In the rows, zero is written as 128.
Rotation paths and how fast each direction turns (degrees a step):
Each turn is a multiple of 5 degrees from 10 to 175, or 0.
Each row of a path follows its step; steps can be skipped.
Rotation 1:
step 1: [136 123 137 135 125 131 131 126 128 129 130 123 131 129 124 121 121 119
 124 127 126 129 134 124 121 130 125 130 125 129 128 135 127 130 139 138
 126 129 126 124 134 125 128 125 140 124 121 137 125 132 129 135 135 130
 131 123]
step 2: [131 126 133 123 127 132 132 130 124 126 122 127 128 119 123 115 123 129
 118 129 124 127 123 119 124 135 126 118 126 131 124 129 126 125 132 130
 125 131 130 126 138 123 133 121 126 130 122 135 130 119 118 128 128 125
 131 125]
step 4: [132 127 123 122 126 136 126 123 125 129 132 127 129 128 131 123 129 120
 125 131 128 123 123 124 137 123 132 135 128 125 125 121 126 129 136 136
 144 122 127 126 134 123 125 134 131 136 129 132 133 124 125 129 124 134
 130 125]
step 6: [132 123 132 135 131 128 128 126 125 129 122 125 128 129 128 119 121 128
 122 124 132 128 135 128 127 122 130 120 136 124 131 130 129 123 139 130
 129 120 120 129 138 129 137 121 139 130 122 135 124 125 124 129 133 132
 130 127]
step 7: [131 119 131 126 131 136 126 131 127 135 120 134 127 122 123 118 129 125
 121 129 130 133 135 122 126 131 133 128 132 135 127 124 122 123 133 120
 132 133 127 131 133 125 128 122 126 126 124 136 132 130 118 133 133 123
 134 128]
step 9: [136 128 128 121 120 132 124 128 124 129 137 129 132 133 130 125 125 125
 133 127 130 125 120 125 136 125 132 130 128 136 125 120 127 126 134 136
 128 122 136 133 138 126 127 133 133 125 125 134 132 130 127 124 137 132
 140 126]
step 10: [125 131 128 122 126 129 127 125 121 131 129 121 124 128 122 120 116 129
 128 120 134 126 124 126 135 123 127 129 131 131 131 128 140 131 129 135
 134 126 128 132 140 129 134 130 135 132 128 131 128 128 119 136 131 121
 129 129]
step 11: [128 127 127 134 130 129 122 129 123 125 127 127 121 124 130 117 125 128
 125 114 131 130 137 130 136 129 132 125 131 129 135 128 130 124 132 132
 132 126 123 136 131 121 134 119 133 126 129 131 139 132 120 131 130 134
 129 124]
step 12: [132 119 131 133 129 138 124 123 122 126 120 122 127 129 125 124 130 125
 123 126 120 135 135 129 124 125 135 129 124 137 127 118 125 125 136 132
 139 129 125 132 129 118 130 125 127 126 125 126 129 131 125 134 132 126
 131 134]
step 13: [140 128 137 121 132 131 135 129 134 129 126 124 123 134 126 120 134 125
 129 129 122 127 123 126 128 128 126 126 128 138 129 120 134 123 133 130
 128 130 122 126 135 116 126 131 131 121 122 127 138 126 131 132 133 129
 136 129]
Speeds:
[126 125 128 131 129 131 129 129 128 129 126 130 128 127 130 128 127 129
 125 125 128 128 127 126 130 130 128 126 127 127 127 129 130 126 128 128
 127 126 128 128 127 128 127 127 125 125 128 127 126 129 126 129 129 128
 126 129] -> 80
Rotation 2:
step 0: [132 123 130 125 129 139 137 127 119 136 127 118 123 134 124 128 142 128
 131 127 121 131 118 117 130 125 124 133 128 133 128 134 124 119 129 134
 129 123 134 136 135 129 125 121 133 133 131 126 120 120 136 127 134 128
 130 123]
step 2: [132 123 120 134 134 130 129 126 130 127 125 143 134 127 127 132 137 126
 130 135 125 124 126 128 117 119 125 123 135 125 125 133 124 122 135 123
 130 129 116 129 128 143 124 128 135 128 128 118 128 123 130 124 122 133
 133 117]
step 4: [133 130 136 126 124 127 118 135 126 122 126 124 131 133 134 130 140 119
 128 133 119 128 137 125 127 125 127 131 139 121 130 127 129 134 129 129
 133 124 129 126 126 131 142 132 127 138 125 122 122 122 130 115 122 133
 123 134]
step 5: [131 123 133 123 119 137 132 128 118 125 122 124 131 138 125 123 131 135
 124 129 122 123 130 117 123 125 134 131 131 134 125 128 125 127 123 128
 128 116 127 130 136 121 141 128 125 134 135 134 127 123 130 119 134 135
 133 118]
step 6: [130 124 132 124 129 144 128 125 130 133 115 121 128 129 132 132 132 134
 138 127 129 126 128 130 124 133 123 130 126 122 125 137 121 135 124 127
 127 126 128 125 131 118 123 142 132 121 125 126 126 129 133 111 134 130
 131 125]
step 7: [131 125 122 124 139 137 125 128 130 125 128 127 128 129 123 128 135 133
 136 132 127 124 135 131 126 122 125 120 125 128 124 140 117 119 129 124
 124 131 131 137 126 134 127 126 139 130 133 120 131 124 136 130 138 140
 122 121]
step 9: [131 133 124 129 132 129 127 136 128 127 127 132 119 128 126 119 143 112
 129 138 123 122 122 125 117 125 122 124 138 124 128 118 124 132 131 124
 126 122 124 124 117 134 131 130 128 124 128 128 130 121 132 122 129 130
 125 134]
step 10: [140 122 130 135 118 130 134 131 123 129 123 129 127 130 123 125 135 129
 131 137 128 123 120 119 123 126 131 131 127 121 128 120 125 122 132 123
 136 128 127 121 126 127 132 124 121 139 133 132 114 119 132 122 128 127
 127 116]
step 12: [133 118 127 128 127 130 119 129 124 122 127 124 131 129 125 142 138 134
 129 130 128 132 137 127 116 124 137 122 132 126 130 140 126 123 136 126
 131 128 129 133 137 130 131 126 133 128 133 123 135 118 128 119 136 131
 135 128]
step 13: [122 127 131 125 137 139 132 125 132 127 131 135 139 131 128 125 128 137
 138 127 123 128 131 123 117 127 125 128 133 130 127 140 123 126 124 131
 129 117 120 134 128 134 123 125 130 127 125 129 126 122 120 110 124 126
 135 124]
Speeds:
[129 127 129 126 127 128 128 125 129 130 127 127 129 128 126 126 129 129
 131 131 131 128 129 128 130 127 124 128 126 124 128 128 126 126 127 127
 130 127 127 129 127 129 126 127 126 127 127 129 127 129 128 129 126 127
 126 128] -> 100
[126 126 129 127 130 127 129 126 128 130 130 128 127 131 128 129 129 129
 128 127 128 127 126 126 129 130 130 127 126 126 128 132 128 127 130 126
 127 127 127 130 127 126 127 128 129 127 129 126 129 130 126 127 129 129
 128 129] -> 60
Rotation 3:
step 0: [133 125 128 136 131 137 127 129 119 126 134 129 133 133 136 132 130 123
 128 119 125 132 132 129 124 121 124 126 131 138 127 122 119 120 129 119
 129 123 116 133 126 123 129 123 124 126 128 133 123 131 130 137 120 123
 134 126]
step 1: [128 126 135 125 123 124 120 123 126 132 135 135 116 133 132 129 126 132
 132 117 128 129 123 123 127 136 127 128 119 123 120 138 127 128 131 129
 128 133 137 127 130 128 135 132 123 120 126 127 120 130 133 138 125 125
 127 131]
step 2: [131 131 127 124 125 131 127 129 133 128 128 130 129 127 121 120 124 134
 139 133 142 117 128 122 137 125 129 132 130 129 133 132 130 121 121 132
 122 126 141 131 129 131 134 124 126 131 136 129 127 135 127 120 129 137
 128 129]
step 4: [122 121 128 136 133 115 134 123 125 126 137 123 133 135 133 128 129 130
 121 129 129 133 122 122 125 125 129 129 121 129 130 128 129 129 130 129
 130 135 130 132 138 120 123 131 135 121 117 120 125 124 125 138 136 126
 134 126]
step 6: [132 138 129 126 126 136 125 128 126 133 134 135 124 120 126 127 131 122
 126 117 125 116 131 133 135 132 126 129 124 129 134 127 131 129 133 135
 124 124 121 131 130 137 121 126 117 127 126 138 124 122 119 125 123 130
 130 127]
step 8: [131 131 120 120 124 126 134 131 126 133 126 113 129 124 127 132 124 130
 124 137 128 129 124 130 135 125 128 128 127 130 121 136 127 125 125 124
 125 137 126 119 136 128 131 121 135 139 129 119 131 132 136 129 134 135
 126 126]
step 9: [129 129 120 127 127 129 133 133 129 131 123 132 135 127 129 132 123 134
 131 120 118 140 126 126 122 127 122 127 132 140 134 122 128 117 130 129
 115 127 120 131 125 138 121 127 132 128 126 131 128 120 121 131 129 131
 127 131]
step 11: [135 129 128 133 134 127 124 123 128 125 133 119 122 130 124 129 126 134
 133 135 131 120 133 135 132 125 122 127 127 127 127 129 126 132 132 122
 135 130 137 124 135 129 136 120 124 129 136 137 134 126 133 132 119 140
 129 133]
step 12: [131 122 128 126 136 130 119 141 131 133 126 129 130 125 127 127 116 124
 133 116 123 127 133 138 130 129 131 124 128 127 134 136 135 121 117 123
 128 130 130 129 123 129 126 122 131 136 131 130 128 127 127 134 131 122
 123 122]
step 13: [124 126 119 121 122 129 130 130 128 123 131 135 134 129 130 127 124 129
 133 134 128 134 128 124 130 123 127 131 125 119 128 126 129 123 124 133
 135 131 127 135 124 123 118 124 127 128 118 121 118 132 132 134 135 117
 136 139]
Speeds:
[130 127 129 130 126 129 127 126 124 127 126 127 126 125 128 128 125 127
 129 128 127 128 129 128 128 128 129 124 127 129 128 127 130 126 126 128
 127 126 129 127 129 129 127 127 128 129 128 127 130 128 126 125 129 129
 129 129] -> 115
[130 131 129 128 129 126 130 126 129 127 128 128 128 128 128 126 130 129
 129 128 130 127 129 128 129 130 128 129 129 126 126 127 124 126 126 127
 129 128 128 126 128 129 128 128 129 129 129 127 129 129 128 128 132 126
 130 130] -> 125
[128 127 130 129 127 130 124 128 128 128 131 127 129 125 126 125 129 129
 129 126 129 129 130 129 128 130 127 129 129 126 127 128 130 128 128 127
 129 127 129 128 131 130 128 128 125 129 128 129 127 130 130 128 126 127
 128 126] -> 70
[129 125 127 129 128 127 129 129 130 128 126 126 130 128 126 126 126 126
 128 126 126 126 129 129 131 126 128 126 131 127 126 128 127 129 128 129
 128 129 129 127 129 126 126 128 129 127 126 129 129 130 128 128 129 128
 127 128] -> 80
Rotation 4:
step 0: [133 134 127 136 118 125 124 125 123 138 132 130 124 126 136 121 127 128
 138 126 126 135 129 141 127 139 126 128 130 129 127 130 119 135 127 127
 120 126 129 129 125 126 131 118 119 136 134 124 130 121 128 124 126 126
 130 125]
step 1: [135 125 122 128 124 126 138 131 133 138 123 123 129 127 129 136 127 134
 129 132 120 127 129 126 140 132 129 129 132 131 132 128 133 128 131 123
 130 130 133 124 119 131 137 129 126 134 120 124 120 128 135 138 131 141
 128 122]
step 4: [136 129 128 135 120 139 127 128 141 131 133 130 128 122 135 126 129 129
 128 131 129 132 133 126 134 119 130 132 117 130 131 130 128 128 122 131
 127 126 132 121 121 134 138 130 125 124 125 136 122 129 126 134 122 131
 118 119]
step 5: [139 138 126 134 126 126 131 135 133 126 130 131 120 131 130 124 130 123
 125 121 127 112 125 134 124 129 129 125 128 128 124 132 126 138 121 122
 127 126 136 129 127 125 129 132 119 136 123 123 134 120 133 130 128 129
 127 138]
step 7: [131 135 136 132 121 133 122 135 130 125 124 127 133 131 130 129 131 129
 135 127 131 119 129 130 128 124 122 129 120 142 125 133 124 131 120 129
 123 135 125 129 127 143 132 124 127 135 126 127 136 122 129 131 120 134
 131 125]
step 8: [134 132 118 131 121 128 133 128 128 132 133 133 122 131 130 129 134 136
 129 125 128 129 127 142 129 130 147 120 130 132 126 127 127 127 127 125
 130 134 132 131 121 123 127 126 135 138 120 129 128 127 134 130 123 121
 131 130]
step 9: [129 123 132 130 129 136 125 132 130 140 118 135 129 129 136 124 126 130
 134 128 126 130 134 130 137 130 129 124 137 128 131 124 129 127 118 121
 127 124 122 129 118 136 131 135 119 130 128 136 132 122 123 129 122 138
 135 125]
step 10: [135 137 127 130 129 130 131 137 135 129 122 127 121 137 121 129 142 124
 130 123 123 130 134 129 127 128 127 133 127 139 128 127 126 131 123 131
 119 133 129 129 121 119 138 125 134 142 131 126 128 131 132 126 129 129
 132 127]
step 11: [127 124 123 139 118 121 125 130 130 134 129 135 123 128 137 126 127 136
 135 132 128 135 131 137 118 133 129 129 123 124 128 127 126 124 129 126
 123 125 130 124 121 124 127 133 130 129 127 125 125 116 124 135 125 135
 138 120]
step 12: [130 133 127 131 117 136 131 136 128 135 123 129 126 129 128 123 131 122
 127 123 118 127 121 128 142 124 126 131 134 136 133 135 126 131 131 123
 124 136 129 125 129 128 133 125 121 128 128 136 126 120 133 135 135 137
 127 124]
Speeds:
[126 128 127 127 129 129 127 127 127 126 128 129 127 130 126 127 129 132
 129 128 127 127 128 130 128 127 131 129 129 128 129 126 129 128 126 128
 128 130 127 127 125 132 128 127 128 127 128 125 130 128 128 124 127 128
 129 130] -> 35
[129 127 127 129 128 130 130 127 130 128 126 127 129 130 127 127 129 126
 129 128 126 126 127 128 130 124 127 128 126 129 124 126 130 130 128 131
 128 129 128 128 130 128 128 127 128 128 130 129 131 129 127 129 129 129
 128 125] -> 135
[128 129 127 128 130 130 128 126 127 129 128 129 130 129 129 128 127 128
 129 127 127 128 128 128 130 128 129 127 128 125 129 127 130 132 127 128
 130 127 129 128 127 127 130 128 124 132 128 129 126 128 127 127 127 126
 125 129] -> 85
Rotation 5:
step 0: [133 124 133 128 128 121 122 132 127 127 127 128 135 134 132 138 128 134
 127 131 126 133 122 131 131 124 135 126 118 125 116 122 129 132 119 128
 126 124 124 121 130 125 124 128 120 125 126 131 138 129 125 123 132 124
 125 134]
step 1: [124 130 124 133 118 130 128 131 130 134 121 131 122 130 131 120 124 121
 131 127 132 139 133 125 121 121 128 134 128 127 125 122 124 130 130 115
 124 132 134 123 133 127 134 128 123 127 131 130 134 120 124 121 126 123
 125 125]
step 2: [117 123 126 128 121 127 130 129 132 130 120 134 130 133 125 128 134 135
 138 127 119 124 126 133 121 120 124 135 120 129 124 131 127 129 126 128
 127 130 118 132 131 131 123 123 132 130 132 126 128 134 135 128 127 126
 137 136]
step 4: [131 126 130 130 123 132 132 126 125 137 128 125 131 138 131 116 129 126
 129 138 126 129 131 134 123 124 122 128 128 129 117 116 121 126 121 131
 133 132 125 118 129 130 134 122 126 123 128 128 130 131 122 128 131 130
 126 125]
step 5: [125 124 140 126 115 123 129 125 135 128 124 139 123 122 126 130 131 140
 134 124 128 128 128 126 126 131 127 129 129 134 127 122 122 127 130 118
 126 121 123 121 128 130 127 132 126 123 126 124 131 131 131 128 134 123
 124 131]
step 6: [126 133 132 124 129 129 132 130 122 126 128 122 131 133 130 131 134 129
 127 125 120 136 136 130 122 116 128 125 127 133 130 132 123 131 120 123
 122 123 124 128 131 120 129 126 124 117 132 133 131 126 129 116 123 124
 133 132]
step 7: [128 115 134 132 120 121 132 130 133 129 128 123 128 126 139 123 119 125
 132 123 131 131 133 129 125 124 126 129 131 130 120 122 128 132 126 136
 125 138 124 128 131 134 127 122 130 129 136 127 129 126 127 123 123 127
 124 135]
step 9: [131 128 132 127 118 124 134 125 119 124 130 120 125 130 125 131 132 127
 128 127 128 126 129 126 120 125 124 122 128 131 125 119 116 131 125 133
 130 119 121 129 124 132 122 133 128 129 129 136 129 128 132 125 125 116
 136 123]
step 11: [120 119 129 135 134 121 126 124 128 125 122 127 121 128 125 130 126 124
 127 124 127 132 139 133 118 133 133 129 126 132 125 115 125 130 124 119
 128 125 126 134 131 131 133 122 128 120 123 125 136 126 132 122 129 129
 126 129]
step 13: [131 127 131 137 125 121 129 136 123 138 132 128 131 120 127 133 123 123
 130 125 124 124 132 125 120 117 135 130 126 132 131 128 121 127 118 130
 129 136 126 133 131 135 128 135 132 127 128 135 131 131 123 131 133 129
 130 128]
Speeds:
[128 129 128 128 130 128 129 125 126 125 129 127 128 129 132 128 129 130
 129 128 128 126 127 128 127 127 131 127 129 127 128 128 129 126 127 125
 127 126 126 128 127 127 127 128 127 130 127 128 130 129 128 128 127 125
 130 129] -> 120
[130 127 128 127 126 131 128 126 129 129 130 127 128 131 129 125 127 129
 130 127 129 126 129 128 125 127 125 130 128 126 128 128 129 128 130 131
 126 128 127 128 127 129 129 130 128 130 127 128 128 126 128 126 127 130
 128 128] -> 135
